Rows swapped in pairs by one turn or mirror: which row each one swaps with
The rows were stretched afterwards, more along some directions than others.
Z_514: [ 2.66 -0.38  0.70 -0.85  1.67 -0.09 -1.29 -0.13  1.72  1.01  2.11 -1.87
  0.79 -0.24 -1.19 -0.53 -1.03]
Z_311: [ 2.64 -0.51  1.03 -1.05  0.98 -0.02 -1.12  0.08  1.80  0.88  1.84 -1.82
  1.06 -0.05 -1.24 -0.54 -0.72]
Z_576: [ 0.45 -0.62  0.50 -0.12  2.00  1.35 -1.57 -0.08  0.30  1.38  1.37 -2.37
  1.80 -0.33 -1.19 -1.56  0.78]
Z_162: [ 1.28 -0.60  0.57 -0.93  0.71  1.51 -0.64 -0.52 -0.23  1.08  0.84 -1.23
  1.59 -0.26 -0.86 -1.42  0.25]
Z_64: [ 1.16 -3.31  1.41  0.37  0.62 -0.30 -1.01 -0.32  1.52 -0.90  3.51 -0.83
  2.03 -2.20 -1.66 -0.73  0.05]
Z_299: [ 1.99 -1.51  1.83  0.90  1.10  0.57 -2.01 -1.30  1.01  1.00  3.72 -1.88
  2.46 -0.79 -1.85  1.34 -0.43]
Z_109: [ 1.03 -1.50  0.91 -0.43  1.62  1.85 -1.61 -0.61  0.00  1.46  1.93 -0.82
  1.82 -0.68 -1.00 -1.43 -0.09]
Z_854: [ 0.64 -0.97  0.46 -0.17  1.68  1.02 -1.87 -0.78  0.00  1.59  1.42 -0.54
  1.65 -0.43 -0.87 -1.45  0.12]
Z_907: [ 3.01 -1.41  2.02 -0.09  0.66  0.49 -1.19 -0.87  0.95 -0.65  2.93 -0.64
  1.24  0.82 -0.86  0.30  1.49]
Z_91: [ 2.96 -2.10 -1.21 -1.28 -0.10 -0.56 -0.83 -1.07  1.35  0.72  3.99  1.10
  0.80 -2.02 -0.59 -0.52 -0.28]
Z_379: [ 1.47 -1.04  1.72  1.33  1.52  0.60 -2.05 -1.01  0.93  0.86  3.14 -2.46
  2.31 -0.10 -1.75  1.32  0.03]
Z_587: [ 2.51 -2.13 -1.05 -0.43  0.59 -0.15 -0.52 -0.83  1.36  0.60  3.40 -0.54
  1.00 -1.22  0.15 -1.03 -0.02]
Z_658: [ 1.85 -1.60  2.19  0.94  1.24  0.60 -2.07 -0.71  1.00  0.87  3.23 -2.61
  3.00 -0.65 -1.96  1.23  0.34]
Z_439: [ 1.10 -3.12  1.75  0.41  0.55  0.00 -0.89  0.12  1.40 -1.01  2.86 -1.12
  2.26 -1.84 -1.77 -0.99  0.12]
Z_661: [ 1.00 -3.30  1.44  0.62  1.06  0.04 -0.99 -0.11  1.55 -0.76  3.57 -1.84
  2.36 -1.51 -1.74 -0.93  0.10]
Z_291: [ 0.17 -1.42  0.28 -0.68  1.43  0.62 -1.67 -0.66 -0.46  2.08  1.76 -0.80
  2.44  0.12 -0.68 -1.77 -0.06]
Z_702: [ 0.58 -3.29  1.31  0.44  0.88 -0.13 -0.84 -0.09  1.36 -0.91  3.00 -1.59
  2.09 -1.59 -1.65 -1.32  0.20]
Z_460: [ 0.85 -2.67 -1.06 -0.69  0.29 -0.70 -0.52 -0.57  0.60  1.27  3.09  0.51
  1.35 -0.80 -0.05 -2.10 -0.65]
Z_374: [ 1.02 -2.88  1.28  0.39  1.00 -0.15 -0.88  0.31  1.55 -1.03  2.37 -1.65
  2.22 -1.46 -1.40 -1.16 -0.05]
Z_530: [ 2.20 -2.37 -0.62 -0.31 -0.29  0.08 -0.27 -0.21  1.40  0.95  3.15  0.70
  0.43 -1.78 -0.32 -1.03 -0.64]
Z_372: [ 2.02 -1.38  1.81  0.81  1.02  0.32 -2.05 -1.19  0.91  1.14  3.22 -2.30
  2.61 -0.59 -1.65  1.50  0.07]
Z_577: [ 1.13 -1.00 -0.08 -0.69  1.73  1.77 -1.36 -0.63 -0.23  1.34  1.74 -1.00
  2.36 -0.42 -0.93 -2.08 -0.69]
Z_211: [ 2.02 -2.10 -1.02 -0.84  0.23 -0.58 -0.24 -0.60  1.00  0.91  3.35  1.22
  0.64 -1.80 -0.23 -1.67 -0.70]
Z_467: [ 1.79 -1.78  2.19  0.69  0.89  0.43 -2.14 -1.21  1.09  1.08  3.57 -1.62
  2.80 -0.66 -1.83  1.72  0.24]
Z_785: [ 2.82 -1.59 -1.06 -1.01 -0.46  0.12  0.29 -1.12  0.90  0.84  2.77  0.14
  0.52 -1.03  0.09 -0.86 -0.78]
Z_225: [ 2.98 -1.30  2.02  0.05  0.81  0.25 -1.10 -0.31  0.90 -0.97  2.40 -0.53
  1.03  0.38 -0.90  0.10  1.78]
Z_387: [ 2.26 -1.76 -1.11 -0.28 -0.16  0.26 -0.21 -0.29  0.84  0.66  2.91  0.51
  1.13 -1.25 -0.39 -1.36 -0.58]
Z_180: [ 2.65 -0.15  1.17 -0.73  1.36  0.18 -1.36  0.02  1.64  1.09  2.06 -2.09
  1.04  0.02 -1.30  0.03 -0.71]
Z_392: [-0.36 -0.89  1.05 -0.20  1.16  1.61 -1.16 -0.11  0.00  1.83  1.14 -1.08
  1.86  0.01 -0.97 -1.52  0.19]
Z_965: [ 1.18 -1.26  0.46 -1.11  1.31  0.99 -1.85 -0.66  0.12  0.85  2.30 -0.31
  1.85 -1.11 -1.61 -1.22  0.83]
Z_285: [ 1.81 -2.47 -0.78 -0.83 -0.16 -0.03 -0.04 -0.82  1.25  1.19  3.09  0.69
  1.06 -1.10  0.46 -1.27 -1.09]
Z_479: [ 1.09 -0.86  0.52 -0.86  1.63  0.94 -1.49 -0.64 -0.23  1.64  1.81 -0.21
  1.87 -0.80 -0.94 -1.61  0.00]
Z_650: [ 1.58 -2.28 -1.30 -0.32  0.37 -0.55 -0.55 -0.71  1.35  0.91  3.00  0.88
  0.36 -1.59 -0.08 -1.79 -0.95]
Z_250: [ 2.84 -1.45  1.90  0.01  0.63  0.37 -1.17 -0.19  1.09 -0.98  2.88 -0.55
  0.89  0.44 -0.92  0.23  1.53]
Z_315: [ 0.45 -3.46  1.55  0.27  0.67 -0.18 -0.95  0.01  1.70 -0.62  3.30 -1.01
  2.17 -1.80 -1.89 -0.95  0.04]
Z_680: [ 2.70 -0.41  1.11 -1.04  1.50  0.26 -1.57  0.09  1.57  0.86  2.01 -1.96
  1.13 -0.03 -1.17 -0.28 -0.78]
Z_288: [ 1.67 -1.50  1.97  0.77  1.13  0.41 -2.11 -1.07  0.97  0.91  3.41 -1.82
  2.48 -1.22 -1.98  1.22 -0.06]
Z_911: [ 2.85 -1.61  1.99 -0.12  0.77  0.39 -0.96 -0.27  1.06 -1.17  2.64 -0.65
  1.18  0.35 -0.81 -0.10  1.50]

Z_180 is swapped with Z_911
Z_854 is swapped with Z_650
Z_658 is swapped with Z_661
Z_576 is swapped with Z_587
Z_315 is swapped with Z_467
Z_577 is swapped with Z_387

